128 stands for zero in the data rows.
Here are some points, one per row:
[148 116 169 158 166  76 165 104 130 100 119  62 123 134 103 183  91 154  32 114 159 113 118  97 101 182  78 116 114  86 176 129]
[125  95  98  92 115  85  98  87 121 174 158 138 134  63  92 172 173 144 131 169 125 139 137 128 165 167 226 114  88 145 136 160]
[ 98 229 111  67 133  95 170 182 135 127 186 155 189  80  54 129  90 107 167 154 161 118 152 140  80 121 159 217 112  78 107  44]
[236 135 148 112 157  88 116 151 162 129  96  51 128  94 120 130 163 110 121  93 158 165  87 144  98 147  22  60 137 144  73  60]
[ 63 127 147  96 137 121  90 127 110 182 197 168 124 155 153 131 143 192 132 133 200 151 110 196 123 202 117 100 108  85 242 122]
[ 95 154 138 180 138  67 176 120  78 111 129 184 142 136 151 164  49 115 125  89  73 109 129  60 115 151  56  98 103  65 108 165]
[105 125 191 162 148 133 131 116 154 134 152 106 136 142 150 189 187 141 114  87 175  47 194  78 143 117 112 145 174 151  83 107]
[118 104  16  59 117 117 106 107 106 133 185  91 113 100 119  93  86 140 121 203 175  26  99  73 125 108  66 113 103 135 112 164]
[ 51 175  49 121 125 134 139 101  75 148  99 118  82 102 175 129 200 127 144  36 143 138  96 173 198 141 108 135 197 155 173  66]
[203  98 148 191 122  98 104 123 141  66 147 215 154 125 139 139 165  87 163  94 179 100 130 155 135 149 255  96 102 169 133 173]
[177 133  50 131 116 114 123  30 175 142 150 152 165 122 154 162 136 151 112 136 193 145 125 151 196   2  56 132 146  97 191 187]
[ 73 117 135 182 108 133 117  65 109 145 134  95 186  94 129 134  94 141 135 184 145 119 108 111  91 181 105  98 133 121  86 113]
[121 148 132 151 106 147  82 131 154 148 155 145 111 105 120 174 142 141  70  79 139  86  64  58  75 134 153 150 168 255 227 154]
[ 86 107  78 152 178 148 118 192 122 212  99 118  76 123 166  71  79 117  93 107 103 198  20 161 129 165 132 184 192 159 155 211]
[ 56 116 178 108 112 132 120 155 136  77  97  92 180  90 119 179 162  96  44 139  84 120 110 161 105  86 117 137 122 106 135 175]
[186  80 176 109  70 150 218 155  65 218  83  99 134 185  74  54 145 207 227 134 105 113 105 103 111 109 168 102 135 108 166 131]
[123 141  68 140 186 212 174  47 211 145  98 119 210 105 181  60 136  81 150  85  94 105  57 143 138  80 174 134  27  84 115  79]
[119 146 133 116  62 170 122 192 208 145 144 119  76 161 119 101  66 136 112  52  88 125 142 114 159 130 110  75 106 117 143 173]
[ 80 125 148  33 130 139 122 167 129  87  87 118  69  97 158  98 108   0 153 100 132 155 159  47 147 101 104 154 147 120 178 194]
[135 229 122 108 148  69  98 112 137  81 143 133 210 159  50 183 142 153 188  76 109 123  60  73 251 167 116 118 102 115 134  97]
[157 133  66 187 182 109 194 208 166 103 144  73  81 152  64 197 164 170  92 145  87 128 196  99 117  87 153 142 116 127 129 151]
[185 180 113  61 166 138  98 101 115 122 152 101 137 129 137 137 202 165 136 131  79 154 134  18  94 156 135 154 148 115 179 135]
[113 119 145 125  74 167 234 180 174 122 147 155 164 141 160 161 152 131 131 226 132 235 150  84 133 241 130 135 108 143 148 123]
[111 118 102  90 146 240 193  74  72 162 157 109 144 157 114 211  96 124 134 110 135 225 152 127 120 136 150 144 144 177  50 137]
[203 126  53 135  79 125 120 206 107 128 131  59  93 140 148 126 139  61 144 170 123 126  98 177 109 136 113 135 122 140 107 109]
[152 115 211 147 153 166 156  93 119 148 150 149 122 189 176 201 116 114 142 134  89 160  94 107  63 148  77 218 180  82 126 140]
[157  85 137  60 141  82 155  90 132 124 133 121  67 126  93  99 108 164 111 130 146  85  94 116 109  37 139 175 131 147  84  82]
[113 181  99 126 162 151  97 151 105 207 144 184 123 154 142  99 109 159   0 216  91  69  99 142  86 129 169 114 114  98 102 141]
[139 105  89  95  90 140 120  82 119 109  98 156 107  99 156 164 122 118 191  73  77 141 134 198  45 165 149 124 201  76  82 135]
[131 134 116 188 116 152 117 111 129 198 159 113 163 116 115 139  97  36  93 128 161 132 119 147 140 148 104 134 101 135 208   5]
[ 79 111 120 202  85 189 115  77 182 178 109 174 115  50  77 120  81 152 128 103  64 206 148 151 100  82 115  95  80 147 124  95]
[191 154 202 102 104  67 164 156  98 185 180 197 167 143 129 103 129  76 101 154 143 147  89  74 186  85 139 160 190  81 118 115]
[139 151 169  78  26 100 170  83  42 193  82  70 112 160 140  56 134 127  99  13 174 122 134  88 115 123 170 102  56  99 149 127]
[138 143 139 134 178  79 162  95 110 146 133 198 122 179 170  86 104 123 119 149 195 118 170 141 102 124 110 105  85 160 171 136]
[103 124 155 177  40 122 130  88 158  91 165  93 149 132 135 132 139  92 113 146  96  88 100 150 140 137 139 120 106 211 127 166]
[172  89 151 132 128 101 105 116  41 102 146 130 142 164 127 117 159  88 100 131   0 110 123 105 127 153 128  57 158 131  91 109]
[146 168  56 216 139 154 105 143 111 149  91  66 120 155 117 148  81 118 169 140  79 142 173  95  92  45 146 114 131  90 157  66]
[152 129 212 171 141 121  92  84 134 157 141 142  88   5 162 125 115 128 178  90 135 107 182  87 135 107 129 143 143  62 130  88]
[139  72 109 165 121 106  83  86 136 113  76 180 147 255 100 119 137 185 139 149 123 101 135 128 172 119  85 195 176 153 118 122]
[ 84 123 134 109 129 175 148  59 125 127 217  66  86 104 115  90 159 102  96 124 112  94 153 118 137 119 155 123 184 143 127  85]
[118 190 170 125  89 128 179 123 176 197  92  17 113 186 129 166 158 168 111 113 156  90  91 151 100 157 187 126  77  87 127 122]
[ 69 137 139 164 167 115 248 120 151 119 153 174 105 113 112 147 192 120 148  94 151  43 125 176  92 137  65 116 131  77  97 255]
[138 160 114 124 114 152 132  52 135  10   5 130 125 152  60  56 148 123  46 196 198 191 121 126 150 189 131 101 129 106 101 156]
[161  83 133 150 141 141 122 100  96 131 143 175 140 124   4 187 140 151 105 108 105 139 116 136 109 156 134 109 155  96 161 145]
[117 112 146  96 200 163 142 137 150 174   0 157 154 117 134 171  67 100 178 200 144   0 120 100  85 143 144  70 162 171 165 124]
[113 141 109 164  85  58  75 204 122 153  93 154 168  65 184  94 170 138 140 120 140 123 166 142 142 166 109 150 154  58 132 131]
[109 136  63 108   5 136 131 199 150 154  89 180 166 186 120 186 141  73 116 172 165 123 148 138 136 129 109 102 160  91  78  95]
[ 92 140 104 118 153  73 112 127 114 128 152 165  82 134 103 147 141 152 193 162  45 164 131 104 131 128  72  96   7 136 100 154]
[164 187 142 124 112 151  78 122 124  74 181 152 120 158 216 163   0 157  82 143  97 139 132 147 172  97 150 113 113 142 136 148]
[156 174 118 159 112 215 129 142 125 113  98 204 112 104  75 133 117  95 170 148 158  90 123  97 167 102 108  19 145 125 112 157]
[131 128 143  52 155 138  44 115 110 146 120 104 124 194 120 160 142  41 141  83  98 124 155 146 214 147 122 134 135 142 122 187]
[131 127 116 130 168  82 160 162 123 188  74 166 128  46 199 120 183 155  66 127  14 142  70 139 201 107 173 127 139 151  96 115]
[ 55 111 130 167 120   0 152  98 145 133  85 153  79 166 124 111 186 107 153 152 143 204 177 130  81  59 108 115  95 248 168 108]
[140  86 175  94 141 142 115 179 183 123 195 186 105 128  96 121 127 116 141  75 145 166 114 128  45 137  88 102  80 182 138  63]
[192 127 139  85  47 148 150 133 169 156  85 131  96 115 172 119 118 255 171 112 123 126 141 166 168  89 110 157  75 104 161 186]
[113 162 219 176 133 149 109 137  85  97 177  65 153 149 220 112 146 101 181 207 153 143 114 148 132  70  84 122 117 153 142 162]
[251 174  91 159 157 119 173 173  65 170  73 145  95  83 130 110 102 150 150  95 157 146 150 216 138 160  73 208 163 206  91 112]
[167  28 110 132 152 159  89 144 167 119 136 179 152 190 174 101 129  98 137  65 125 148 163 108  72 141 142 117  34  81  99 116]
[105  90 156  93 158 104  28 184 171 172 161 108 173 133  54  50 127 157 101 143 127 165 132 177  83  97  79  52 184 115  95 130]
[163 149 175 122 188 193  99  88 117 109 109  88 167 131 120 141 124 140 164 145 159 177 176 198 153 124 142  70 117 177 108 138]
[114 152 197 113  26 160 165 177 106 129  77  95 152 141  74  92  99 179  91  67 121 137 121 142 121  43 159 152  68 119 141 166]
[ 92 111 119  93 108  58  46 105 192 114 143  80  98 211 131 151  98 133 203 130 113 110  64 168 111 148 143 141 146  73 103 126]
[111  82 108 162 117 207 120 166  78 102 172 136 130 175 161 144 250  97 117 121 148  76 138 185 147  99 105  76 133  53 143 107]
[155  57  90 176 202 153 125 209 106 108 165  48 129  82 139  94 143 159 101 119 199 205 141  76 123 108 173 126 116  76 100 189]
[ 56 149 114 178  83 107 123 144 130 103 128 154 163 158 122 116 112 137 160 121 142 143 129  51 131 121 146 154 190 164 124 148]
[114  64 135 139 134 113  94 103 125  76  81 149 129 108 111 112 145  80 124 128 120 115 112 144  98 101 137 255 114 103  84 134]
[141 107  44  85 130 135  65 150 150 162 109 112 132 133 188 211 135 167  96  73 163 142 135  45  86 145 165 117 116 176  71 125]
[ 79 155 149 105 121 103 157 134 151 122 139 157 133 115 169 153 120 164 122  85 185 163  69 180 107 104 127 116 164 173   0  93]
[186  98  51 154 131  47 209  80 255 138 181  58 161 136 160 126  96  51 139 142 105 125 158 153 137 161 135 140 149 117 164 166]
[161 113 122 154  73 119 114 169 133 106 134 129 133 115 165 131 125 130  97 113  89  60 223 192 132 147 130 113 156 178 168  91]
[105 140 138  66 212 153 174 150 151 120 114 160 110 168 101  90  92  99 124  98 147 111 226 123 120 163 134 124 171 119 179 110]
[140 177 169 205 113  98  34 134 139 127  37  94 147  77  94 142 137 112 103 157 144 191 112 123 115 147 138 162 180  87 182 127]
[106 118 136 149 106 169  80  96 143 164 164 119  59  83 118 101 181 141 255 215 104 113 122 104 115 159 122 140 151 110 131 152]
[ 87 129  80  81 166 106 140 142  92  88 129 152 255 117 146  79 134 154 153  95 115 128 155 121  73 118 123 125 150 147 172 163]
[153  74 136  85  91 162 129 118 162 123 154 127 147  71  14 138 121 102 109 106  89  79 140 153 143 144  62 171 101 175 128 155]
[166 183 128 126 156 129 133 159 117 107 132 139  98  55 139  74 131 116 133 121 156 127 124 109 155 208 105  97  97 162  74 175]
[119 173 129 127 132 183  60 144 106 102 124 138 135 126 115 133 136 106 112 154 154  94 183 141 130 149  95 255  14 136 115 137]
[ 75 160 126 190 230 161 119 170 187 160 107 120  72 159  90 107 154 168 140  74 148 165 129 125 220  95 140 119 144 104  83 121]
[196 114 155 100 164 138 100  76 101 151 146 175 109 134 115 159 155 123  90 164 147 136 101 196 111  96 149 156 109 101 166 156]
[111 141 100 110 147 145 157 140  70   0 141 113  98 115 124 122 125 188 139  90  53 118  86 214 112 172 114 127 113 121 210  92]
There is one direction along which these points spread out most. For each point below, how far along it does it lie, from 0 to 99? The average is 50, and the first point in the table lies past the average. One standard deviation of the points above along it is 16.
[122 131 118 135 189  88  97 128  85  78  98  88 105 141 169 143 117 123 135 113 145 127  86 124  76  88 134  78  86 140 153 120] 51
[104 162 162 104 147  98  97 109 121  99 146  86 142 122 174 117 127 219 114 162  56  99 255 164 131 115 164 124 154 130  98 108] 53
[ 94 129 131  99 174 118 124 179 137 160 148 114 120 138 102 149 142 125 149 172 150 119 121 147 155 124 177 168 126 169 116 104] 52
[100  56 167 140 120 167 170 144 103 131 101  49 202 136 143  72  88 163 177 128 111 109 106 118 181 150 132 169  87 181 103 131] 32
[ 97 120  69 134 101  96 155 106   0 128 158 115 111 115  77 165  92  75 127 143 164 157 154 132 122  64 155  97 146 122 127 144] 54
[163 141 145  42 126 166 167 120 183 111 117 163 151 109 164  99 192 117  97 189  74 168 105  86 161  75  69  97 169 155 150  73] 53
[113 125 125 115  93 151 150 156 124  23  99 188  34 132 177 131 175 133 115 196 151 123  94  68 124 114 142 156  85 102 133  29] 54
[104 151 185  78 150  87 169 137 164 115 121 137  66 140  96 135  64  50 141 195  96 163 135 181 162 130 213  89 143  97 135 122] 54
[160 114 153 224 150 119 128 179 106 101 203 132 121 126 114  75  94 128 150 100 128  77  29 122 166 113 151 152 151 169 105  97] 49
[119  86 113 101  97 150 160 125 186  12 145 130 117  97 125  99  65 186 138 142 193 134 110 104 112 124 178 119 247  95 166  95] 54
[126 146 104 179 111 125 117  41 128 152 144 143  86 171 126   0 135 126  60 120 110 120 186 105 132 227 124 155 155 136  69 116] 53
[158 176 147 126  88 136  89  95 110 126 160 134 114  98 159 157 134 132 158 143 143 136 137 100  55 124 113 103 126 138  84 177] 60
[ 90   0 149 115 144  93 121 134  84 140 104 127 117  74 154 194  57 160 103 144 164 135 153 116 255 174  97 118  89 103 125  78] 55
